In the data rows, the value 128 means zero.
Some points, each followed by its number:
[104 149 123  93 114 145 123 142 200 169 129 174 121 147  98  94] 0
[158 156 132 164 139 102 119 103 104 144 110 114  95 127 151 118] 1
[117  93 120  97 151 111 139 133  94 158 150 142 138 120  97 149] 2
[102 117 118 101 149 110 165 132 124 103 106 117 140  95 119 162] 3
[160 124 153 165 114 127 103 105 107 129 139  98 110 140 131 126] 4
[130 119 107 144 157 108 117 141 120 162  75 107 102 137 124 104] 5
[140 132 123 107 161  98 159 124 158 103 118 101 138  95 128 161] 6
[137 166 136 157 132 115 124 114 135 131  92 122  91 125 137 113] 7
[124 159 140 140  94 152 119 109 138 104 122 139 126 136 151 122] 8
[110 125 110  99 116 133 154 136 116 117 202 152 159 117 141 155] 9
[144 116 147 161 128 114 121 100  86 131 133  94 106 127 134 139] 10
[112 181 148 139 108 114 128 121 155 179 134 200  88 147  89 103] 11
[ 92 124 135 126 141 123 147 117 168 141  75  90 100 133 114 129] 12
[125 115 112  94 127 127 130 142 171 149 144 125 141 132 116 120] 13
[143  78  99 124 145 103 115 190 102 122 147 122 150 128 106 122] 14
[141 131 144 172 114 142  93 124  91 132 103 126 107 150 136 104] 15
[101 148 121  96 111 140 125 142 202 174 134 173 118 151  92  91] 16
[133 113 132 117 138 136 131 134 115 147 139 135 137 140 120 133] 17
Which point above is nearest to each new point? Its number follows each.
[159  96 128 161 122 139 102 146 122 102 138  72 148 150 148 119] 4
[118 155 107 137 112 158 127 121 105  95 130 156 138 118 176 122] 8
[110 114 109  95 129 128 130 144 168 152 135 133 139 136 113 115] 13
[164 137 142 109 142 135 125 126 196 139 126 120 132 131 121 123] 13
[127 150 138 143 104 157 113 113 140  98 105 115 128 128 159 120] 8
[130 167 105 150 115 147 124 115 107  94 129 151 130 118 184 119] 8
[ 96 150 164 110  96 205 144 103 186  98  99 128 146 145 152 136] 8
[101 124 138 119 137 122 144 129 181 151  97 109 108 141  98 125] 12
[144 134 148 173 113 146  95 118  86 134 111 125 106 151 140 108] 15
[117 113 113 120 118 134 119 144 107 127 144 143 136 131 122 128] 17
[147  91  93 126 142 117 113 174 108 118 140 122 148 119 119 116] 14
[112 166 166 115  92 197 138  82 182  96 110 134 146 137 163 137] 8
[138 134 113 151 156  97 116 133 117 168  69 115  88 138 121  95] 5
[108 117 113  89 162 103 163 142 131 119 107 123 142  96 116 160] 3
[166 161 101 127 159  96 145 129 141 115 127 120 130 100 170 129] 6
